(in the rows, 128 means zero)
One turn moves each row of this set onto another row. After a few examples, where does it send each row asked below?
bubo: [115 162 121 130 120 141 125 125 135  94 128 116 153]
nek: [147 118 127 136 123 127 102 119 146  73 134 138 141]
Suza: [152 127 128 145 121 132 102 128 154  83 132 130 143]
Pivon: [126 102 107 129 126 144 130 151 148 105  89 143 160]
Nabi: [126 134 114 145 123  98 130 134 161 119 126 143 140]
tope: [116 149  78 120 125 119 117 132 130 124  92 126 129]
tedu: [139 132  96 105 121 143  95 116 122  80 104 124 131]
febe: [126 133 112 155 127 100 125 135 158 118 126 143 138]
tos: [149 114  86 134 128 108  98 130 148 108  98 147 122]
Nota: [127 106 114 121 140 111 132 135 146  98 124  96 122]
mif: [121 135 114 156 123 107 130 141 148 125 125 143 142]
dar: [156 121 129 144 125 125 110 131 149  79 130 133 152]
Kugum: [155 130 112 118 139 148 127 167 141 110 129 141 142]
vob: [150 128 117 117 148 149 122 164 138 116 124 138 143]
dibo: [103 105  83 141 134 127 129 107 133  88 110 118 133]
nunom: [128 129  81 135 132 163 124 137 127 100 114 163 152]
Zuvod: [119 165 119 124 119 139 127 125 137  98 133 123 149]
mes: [123 102 112 128 129 133 132 152 157 103  93 137 164]
Teli: [124 124  75 140 139 157 120 136 125 107 112 160 152]
pusop: [114 150  78 118 122 119 121 125 132 123  96 133 131]
rebo: [130 108 119 118 139 115 135 142 145  87 127 100 127]
kor: [123 159 121 127 128 134 131 126 128  97 135 114 156]
pido: [128 130  92 135 150 134 127 127 116  89 145 122 109]
Lemuv: [150 124 116 121 140 153 125 168 137 114 122 136 144]
muput: [147 141  94 114 124 150 102 125 115  82 106 120 143]
sovuk: [122 104 115 118 139 111 138 134 142  92 123 103 122]
vig: [140 143  92 117 119 152  93 120 126  85 102 119 134]
Ved: [105 101  81 142 134 119 130 113 135  83 108 129 135]
ras: [129 132  83 129 148 138 122 127 114  91 145 123 115]
vop: [149 133 112 115 144 151 123 166 135 110 131 130 145]
funun: [123 104 111 124 133 140 128 148 151 106  87 142 162]
Magun: [147 112  87 139 122 111  97 129 151 107  95 141 126]
Rabu: [149 106  90 128 128 108  96 125 141  99 105 146 121]
Dovud: [118 146  74 120 129 118 123 125 118 121  97 126 136]
Kedod: [111 160 122 132 118 142 129 134 130 105 124 121 154]
panif: [127 125 110 151 129  93 134 132 151 118 122 139 147]
gade: [101 105  85 136 134 124 134 108 129  86 115 127 128]
zik: [131 124  85 140 135 165 121 142 124 107 114 159 150]
vepo: [126 127  87 137 141 162 119 135 126 107 113 163 153]
daruv: [112 148  86 126 121 122 123 140 125 131  95 128 132]
pap: [125 109 116 122 140 111 137 141 143  88 118 101 118]
Loma: [136 144  95 109 121 148  97 120 126  84 100 120 136]
gefil: [102 107  86 142 135 123 132 112 129  80 109 126 129]
mozup: [150 110  82 138 127 109 103 130 137 104  93 145 132]
pov: [129 128  91 136 148 136 122 122 121  96 150 117 116]
fadet: [147 128 129 144 123 129 105 124 156  78 133 136 147]
rumin: [127 127  92 128 148 133 129 125 117  93 149 121 112]
vedop: [127 107 104 122 123 137 135 152 154 102  87 143 158]

dar -> kor
Kugum -> pov
Now find these:
gade -> Pivon
vepo -> gefil
ras -> Teli
Suza -> Zuvod
Rabu -> mif
bubo -> Loma

One turn moves each row of this set onto another row. After a few examples, where does it send each row asked below?
zas: [138 151 161 105 121 134 120 149 128 108 119 128 120 114 117 114  95 128
 121]
Dek: [151 143 144 113 131 111 137 145 132 136 124 103 139 131  92 108 129 144
 132]
Dakas: [ 92 134 130 111 113 127 119 112 122 143 142 135 119 141 106 124 114 105
 133]
Kevab: [136 136 125 104 124 139 114 142 122 108 122 144 123  94 128 106 105 129
 123]
Zavu: [129 133 148 108 132 110 151 149 144 155 119 112 132 134 123 110 149 146
 114]
Fup: [ 97 134 141 126 108 140 111 133 119 140 154 147 145 130 108 118 126 103
 126]
Nir: [161 120 151 143 139 166 128 127 121 111 149 123 134 117 140 127 141 120
 120]
Rap: [163 123 151 135 123 156 157 137 135 120 163 124 129 124 135 130 143 133
 121]
totiz: [161 141 154 147 126 160 150 125 133 101 148 143 130 132 130 125 137 131
 126]
Bubon: [133 117 133 108 143 129 116 103 129 135 130 122 107 148 113 145 145 119
 147]
Lagup: [132 131 162 147 134 168 132 130 112 131 143 123 147 117 139 113 129 100
 113]
Kad: [152 143 156 110 124 124 107 160 136 114 128 125 133 128 103 118 125 147
 129]
Tup: [118 146 133 148 119 155 141 118 111 124 143 157 153 121 116 108 130 108
 134]
dume: [145 117 162 114 143 138 128 113 140 122 132 115 103 150 132 150 143 122
 123]
rus: [133 142 125 105 126 140 122 140 118 104 122 142 120  93 132 116 103 131
 133]
Bepam: [144 144 159 103 120 131 121 149 130 113 118 131 125 110 114 105  98 125
 112]
geka: [159 135 144 107 131 111 142 144 136 140 121 110 137 127  98 105 136 143
 129]
zifer: [167 120 155 127 144 149 146 108 126 113 137 106 112 129 130 134 129 115
 123]
zufar: [102 137 119 109 134 125 163 131 123 138 117 123 126 103 147 113 129 132
 121]
tuga: [146 135 163 141 116 157 157 139 123 129 161 127 147 117 125 113 130 111
 115]
kigu: [160 124 140 122 128 141 165 115 138 123 153 113 101 134 132 136 131 134
 128]
Tid: [162 140 150 136 130 143 160 107 138 106 138 127 110 145 121 131 130 133
 132]
koz: [119 131 133 141 134 159 120 121 101 146 142 130 150 115 122 109 130  98
 136]
vetap: [ 97 128 140 127 133 147 102 125 114 154 136 138 140 138 124 125 144 105
 136]
tagi: [157 136 158 106 123 122 112 160 140 118 126 129 136 124 106 112 130 143
 119]
Vumu: [104 128 144 112 136 131 120 105 119 155 125 122 118 149 114 131 131 102
 140]
zak: [128 124 141 110 123 131 143 112 146 129 145 120  88 152 134 147 131 133
 125]
likep: [102 137 129 107 127 140 132 146 128 117 120 146 120 101 157 124 124 135
 116]
veku: [ 91 144 135 140 118 141 125 117 121 134 138 159 145 141 117 118 139 111
 133]
detan: [119 125 112 108 136 118 145 142 136 150 122 126 131 118 137 112 156 151
 125]
risag: [122 138 150 115 133 108 149 151 141 149 123 107 141 138 118 115 151 146
 116]
Radat: [107 133 115 105 132 126 154 131 125 144 114 127 120 105 147 105 125 132
 119]
Fem: [128 134 140 138 112 152 133 135 112 135 163 140 158 112 106 108 127 105
 130]
ner: [116 129 112 115 138 116 150 142 131 143 127 120 139 118 132 118 159 150
 129]
Kapi: [106 134 129 105 124 138 125 146 129 123 119 146 119 103 154 111 120 132
 110]
Tovov: [118 136 124 123 127 122 132  98 138 127 132 140 109 163 108 136 142 131
 143]
Nofo: [111 123 118 106 119 125 118 108 135 133 145 133  98 148 117 141 129 126
 139]
Mazu: [ 93 144 131 127 122 125 135 100 126 139 129 144 124 156 108 123 131 112
 137]
med: [138 138 150 127 129 130 145 106 147 116 133 131 101 166 121 142 139 136
 128]
Guz: [137 149 159 152 121 163 154 126 122 113 145 148 146 124 130 113 127 112
 120]

vetap -> dume
Kevab -> detan
med -> Guz
Now find these:
rus -> ner
Fem -> Nofo

One turn moves each row of this set onto another row. After a few examples, where does it send each row asked below?
Mik: [121  78 135 134 188 132 136 126 156 130 108 133 140 142 106]
fader: [125 111 133 136 175 135  98 147 130 134 116 117 156 133 104]
maled: [116 114 121 140 157 147 173 146 136 136 114 130 178 113 148]
teru: [110 142 134 139 178 174 128 132 136 128  96 123 161 153 136]
fubu: [134 107 127 137 166 169 171 143 127 134 127 138 164 103 134]
pud: [112 127 105 141 167 165 136 128  96 111 102 146 174 127 139]
suvi: [105 120 123 118 166 129 139 149 149 106 114 131 167 157 135]
Sikel: [122 126 141 148 176 164 144 134 109  94  98 151 168 139 104]
fulek: [124 119 147 132 170 153 137 129 118 102 106 163 176 134 100]
buf: [137 116 110 164 183 127 162 135 129 153  91 150 164 124 119]
Mudi: [120 143  97 145 157 167 149 135 112 124 107 138 180 125 127]
Vizal: [158  92 111 156 173 140 161 134 123 107  86 137 162 116 112]
fas: [124  69 130 148 178 136 131 118 137 124 102 139 135 139 126]
lop: [146  95 103 131 165 121 165 140 128 124  87 137 150 112 112]
nefo: [124  68 116 124 174 147 130 114 150 131 112 133 149 127 117]
kolom: [127 147 135 123 181 148 131 129 137 121  93 122 155 149 142]
loro: [114 141 112 145 163 168 139 116  99 127 115 135 159 128 116]
dom: [124 120 105 162 193 142 151 134 124 154  83 145 149 115 119]
Ralok: [113 119 128 139 185 131 105 145 129 130  95 126 157 153  99]
virez: [120  91  94 161 178 159 140 144 142 135 100 108 144 127 138]
vum: [132 104 111 147 164 161 183 136 142 120 114 145 169 114 139]
pak: [147 109 100 149 163 142 137 136 132 116 130 107 152 153 113]
Bofik: [121 105 128 118 155 137 140 136 144  94 117 131 172 159 129]
gam: [105 120 137 121 178 160 148 130 140 143  88 153 166 103 113]
savit: [109 128 135 127 180 163 124 146 137 108  80 126 145 145 137]
nit: [123  78 101 156 178 160 132 145 152 121  85 121 150 125 133]
Sirir: [145 113 103 144 174 147 124 125 137 125 135 120 144 148  99]
fave: [139  79 102 143 170 131 157 136 134 112 103 143 157 112  96]
lun: [102 113 127 119 163 168 156 122 137 144  99 136 172 105 112]
zivar: [133 116 128 138 188 117 115 152 132 137 117 142 153 148 107]

savit -> loro
kolom -> pud
Now find these:
pak -> Bofik
suvi -> Sikel
Mudi -> vum

One turn moves each row of this set onto another row. After a few examples, where does it send each row asked below?
kov: [ 97 150 140 135 173 113  95 135 156 150 119  96 159  78 108 128 128 118
 104 133  78 112 130 116 140 119 144 126 103 121]
kupup: [ 70 134 146 152 135 124  90 104 136 141 156 117 122  93 118 155 138 143
 109 139 125 129 109  90 123 127 127 125 124 130]
pof: [ 86 129 154 138 136 118  87 111 139 146 154  94 118  75 125 139 132 153
 111 133 122 137 106 106 125 127 116 130 108 137]
Fego: [128 128 123 139 143 131 125 120 136 146 121 105 169  91 119 124 154 127
 108 113  80 141 114 111 136 131 148 111 104  85]
dipu: [ 98 120 125 142 138 148 111 121 135 116 143  98 141  99 124 133 127 122
 142 146  96 126  75 117 139 103 110  91 105 143]
kele: [ 91 121 133 137 114 129  86  97 119 129 110 113 139 103 125 120 124 154
 125 123 111 132 102  85 154 145 118 135 119 128]
Sogi: [ 94 127 132 138 129 126  91 111 117 113 114 129 141 118 119 128 139 148
 122 136 102 133  87  74 138 149 120 123 128 118]
ranez: [109 122 140 124 130 120  89 118 120 119 111 107 137  99 126 113 134 159
 124 131  99 141  83  89 140 149 110 129 112 124]
mabu: [ 99 135 151 143 161 140 106 122 141 140 117 125 146 109 113 124 124 143
  90 146  97  99 110 137 106 101 111 152 122 148]
Vigu: [ 87 155 122 162 171 147 115 111 145 139 139 113 154 123 116 119 135 119
 149 122 127 126 129 127 149 136 117 144 117 155]
ragok: [116 153 130 116 147 118 132 133 141 146 131 103 150 108 108 109 143 118
 116 131  91 143 107 127 130 141 161 116 102  95]
topum: [110 156 138 133 172 115 111 133 146 148 132  88 154  95 118 106 117 108
 122 135 104 123 107 124 154 130 150 131  87 116]
Zaba: [ 87 117 133 142 132 154 107 111 148 123 144  92 137 113 128 122 130 123
 120 128 126 106  88 109 149 112 104 115  78 107]
Ruta: [ 83 154 147 159 171 136 109 116 144 144 132 116 153 128 107 119 130 139
 128 131 109 104 121 133 122 117 109 154 124 162]
siso: [114 132 131 163 140 154 139 102 123 140 134 125 162 141 119 114 156 147
 132 111 111 132 106 129 117 129 112 138 125 127]
Bok: [106 131 114 170 137 144  98 119 131 138  90 115 157 101 116 126 141 135
 112 143  71 115 100 120 105 115 124 141  93 127]
fep: [105 135  93 123 161 136 133 134 116 137 150  98 127 138 109 140 156 145
 113 134 118 123 139 120 150 117 112 121 111 109]
fenir: [122 115 146 135 162 146 120 116 146 143 146 130 148  98 110 132 136 145
  82 118 101 117 130 115 135  98 111 148 133 123]
lefo: [101 149  87 116 156 122 111 144 116 140 122  86 132 106 105 143 139 137
 117 145  99 121 133 134 142 115 131 104  97 122]
Ruli: [108 162 116 158 163 119 113 122 146 158 125  99 149 111 120 118 115 131
 145 126 111 121 122 123 152 150 137 157  91 139]
paf: [101 138 122 107 119 123 125 115 168 136 133 106 117 115 101 136 124 171
 118 138  89 112 102 124 134 141 120 132 113 131]
dute: [ 94 146 137 120 155 146 133 121 139 127 144 117 155 120 104 110 164 105
 120 126 108 149 113 131 128 128 140 104 128 111]
piv: [ 88 135 153 140 150 116  93 126 138 130 158 110 120  90 119 147 147 149
 109 146 114 138  90  95 109 132 118 119 117 127]
Gede: [ 93 151 115 145 146 151 136 112 139 136 137 128 150 136 106 123 162 128
 144 118 114 146 128 130 125 147 129 129 132 133]
nuzon: [ 92 128  97 122 176 134 134 121 131 128 119 107 148 101 112 139 143 143
 128 149 112 148 122 130 156 112 116 105 103  87]
kugo: [106 127 153 121 160 140 135 121 142 138 156 121 157 111  99 116 163 132
 101 112 103 133 132 120 129 112 124 122 138 112]
gezan: [129 110 108 162 139 149 112 114 135 141 118 120 159  90 112 134 153 137
 105 115  75 133 120  98 133 111 124 136 104 102]
vebe: [ 83 149  95 131 168 128 114 113 136 141 106  99 145 108 111 128 110 147
 135 159 110 128  99 146 148 103 122 113  96 113]
vefa: [ 88 136 128 121 134 119 134 126 153 139 118 129 115 116 118 145 131 164
 110 124 116 109 135  96 142 145 121 142  94 113]
kose: [ 95 156  91 132 152 130 113 126 121 150 137  90 124 145 108 128 122 150
 120 145 117 103 116 137 142 108 118 128 103 136]
veni: [105 157 117 177 154 127  99 116 137 151  96 100 165 109 127 126 121 133
 135 132  86 112 103 125 128 137 133 143  89 136]
gib: [ 99 139 119 121 141 113 137 136 140 132 117 136 118 102 114 156 129 164
 132 143  86 129 122 104 132 136 127 117 120 148]
legaf: [100 128 131 142 166 140  91 126 159 136 111 119 152  81 109 148 139 128
  82 139  75 116 136 117 126 111 123 132 119 129]
namad: [ 84 118 130 156 154 144 120 132 120 119 127 122 138  99 140 143 134 115
 133 132 123 124 108  89 147 107 111 101  86 124]
gutaf: [ 88 135 102 138 173 142 136 103 136 138 134 111 140 140 115 124 127 155
 131 147 129 130 106 132 156 105 103 130 109 101]
geta: [129 117 127 164 134 150 126 109 117 145 124 126 153 118 117 109 138 152
 113 123  97 116  95 118 114 102 112 157 106 121]

kov -> Fego
mabu -> Bok
Now find these:
piv -> Sogi
gib -> namad
Vigu -> Ruli
gutaf -> kose

One turn moves each row of this set onto another row. After a few examples, where does it send each row asked below?
S: [133 133 142 141 127 154 124 135 123  85 109 119 140]
H: [118 144 105 150 138 142 109 145 114 133 152 112 130]
R: [122 117 142 132 113 141 131 142 131 118  88 145 153]
Q: [142 132 106 129 120 141 132 117 110 151 118 126 117]
A: [126 147 105 149 127 138 120 136 105 130 161 120 131]
B: [141 126 110 125 135 125 127 151 130 160 152 145 147]
Z: [132 146 107 142 141 139 115 144 121 136 159 110 130]
K: [130 114 142 127 129 123 144 175 128 115 124 152 156]
J: [119 116 137 129 110 146 135 139 131 109  89 129 127]
Y: [125 119 138 121 125 141 143 149 125 118  84 122 127]
L: [151 129 107 132 135 137 126 131 117 157 110 125 116]
X: [131 112 142 139 112 126 139 165 131 108 120 161 151]
U: [135 128 146 154 121 131 127 162 124  98 125 150 161]
W: [135 124 109 124 122 128 132 139 116 154 152 156 150]
V: [140 133 106 125 132 138 126 130 126 161 119 117 118]
T: [125 129 139 144 124 147 128 151 123  78 134 125 135]
E: [121 134 138 140 138 142 131 163 119  86 131 112 135]
N: [138 118 110 119 140 133 123 146 124 151 154 151 154]

R -> U
Q -> W
Now find these:
L -> N
T -> J
K -> E
Z -> V

